Read these off the array that follows.
1) Read off the entry just right of 121.50.
2) Read off the entry just left of 33.17.
3) Read off the entry just left of the largest entry.
4) Read off the 3rd smallest entry.
5) Read off the entry just right of the smallest entry.
[[  14.00  -44.70 -310.57  281.35  127.16   16.38 -225.68 -160.59  268.92
   227.88 -128.47]
 [  -4.91  175.91   16.19  -25.10 -204.75  -77.88 -150.13  -19.21  149.13
     4.57  -86.30]
 [  43.04 -164.27 -152.30 -146.80 -154.64 -100.14  -44.01 -181.15   91.94
   227.30  -59.13]
 [ 128.66  -55.03  -69.85  -63.29  -18.56 -155.54  -64.63  -59.68  268.58
   -48.37 -152.33]
 [  18.40  -63.35  161.34   29.96   -5.48   61.65 -241.75  -21.47   93.86
  -112.18   86.60]
 [ -16.32  -36.17   48.04  -61.42  -90.40  145.29  115.00   44.65   79.61
  -109.24 -131.78]
 [-111.82  -65.57  112.37  141.67  191.60   32.84  164.81  122.15 -123.35
   -43.56 -218.58]
 [  57.51 -243.61   34.82 -131.24   19.06  155.74  113.08  110.54 -174.59
    42.21   72.30]
 [ -92.17 -181.15   65.95  -46.70 -100.33  -47.93  148.84  -34.10  124.49
    34.13  138.26]
 [-201.28 -124.98   33.17  163.27   21.27  -19.09   87.87  -40.10 -103.36
    -0.72  120.67]
 [-144.01 -108.42  168.15 -115.34  113.76  121.50 -101.69   22.76 -128.83
    30.44  -83.40]
 [-108.72 -217.31  -38.24  189.23  219.95   73.61  100.35   46.47 -114.24
   104.19  -89.96]
 [ -52.42 -309.44  216.60   -6.81   23.00  126.12  155.63  162.88 -104.34
   -21.26  -64.69]
 [-114.29 -118.69    6.26   28.71   90.32  -23.90  125.26  -16.44 -173.64
   -23.50  -37.03]]
1) -101.69
2) -124.98
3) -310.57
4) -243.61
5) 281.35

arr = (16, 37, 7, -33, -87, -55, 20)
Find the entry just left of -55.
A: -87
Find the entry just right of the smallest entry.
A: -55

X = [ 46  21 -22  77 -10  -2  10]
The entry just right of 21 is -22
Read off the entry just right of -2.
Answer: 10
The entry just right of -10 -> -2

data =
[[23 52 43 28 71]
 [75 92 64 95 18]
 [40 48 11 85 28]
 [20 23 23 28 63]
 [67 83 90 83 33]
 [57 62 81 58 84]
 [41 83 14 19 85]
 [62 26 67 26 55]
 [76 61 73 78 33]
 [55 85 93 70 17]
 [64 68 12 25 74]
 [32 29 35 43 19]]
Counting starts at 0.
Read off the entry in row 1 and column 0.
75
Read off the entry just right of 68.
12
Read off the entry in the bottom-left corner.
32
Read off the entry at row 0, column 2.
43
The entry directly below 71 is 18
The bottom entry of the column that holds the smallest entry: 35
Read off the entry directly below the largest entry.
85
The entry just left of 12: 68
The entry just right of 58 is 84
The entry directly above 25 -> 70
Read off the entry in the top-right corner.
71
Read off the entry directly above 74.
17
The entry directly below the smallest entry is 23
The top-left entry: 23
Read off the entry in row 2 and column 0.
40
The entry directly below 14 is 67
Read off the bottom entry of the column that holds the largest entry.
43
Read off the entry at row 0, column 1.
52
The entry in the bottom-right corner -> 19
The entry just left of 95 is 64
The entry at row 2, column 1: 48
Read off the entry in row 1 and column 1.
92
The top entry of the column that holds the largest entry is 28

[58 84 82 93 76 92]
What is the third entry from the right? 93
The 5th-last entry -> 84
The third entry from the left is 82

array([-41, -35, -11, -22,  10, -13, -92, -12])
What is the minimum? -92
The entry just left of 10 -> -22

m = [6, -32, 15, 39, 11, 1, -18, 24, 25, -40, -11, -1, -28, -23, -26, 69]
Report the entry just right of -26.
69
The entry just right of the smallest entry: -11
Report the entry just left of the largest entry.
-26

Questions about the grid below.
1) The entry just right of 666?
2) The entry just left of the smallest entry?
3) The second largest entry?
4) The entry just left of 303?
5) The entry just left of 432?
6) The entry just right of 303?
7) The entry just right of 494?
((603, 415, 321, 315, 423, 616, 303, 300, 389, 616, 659, 338), (329, 568, 412, 795, 492, 83, 326, 278, 678, 346, 228, 518), (194, 625, 515, 494, 666, 234, 627, 3, 207, 456, 646, 186), (423, 432, 568, 657, 325, 284, 484, 676, 493, 308, 344, 421), (388, 421, 538, 234, 686, 247, 671, 347, 317, 437, 581, 315), (428, 328, 513, 146, 507, 588, 546, 536, 309, 307, 492, 322))
1) 234
2) 627
3) 686
4) 616
5) 423
6) 300
7) 666
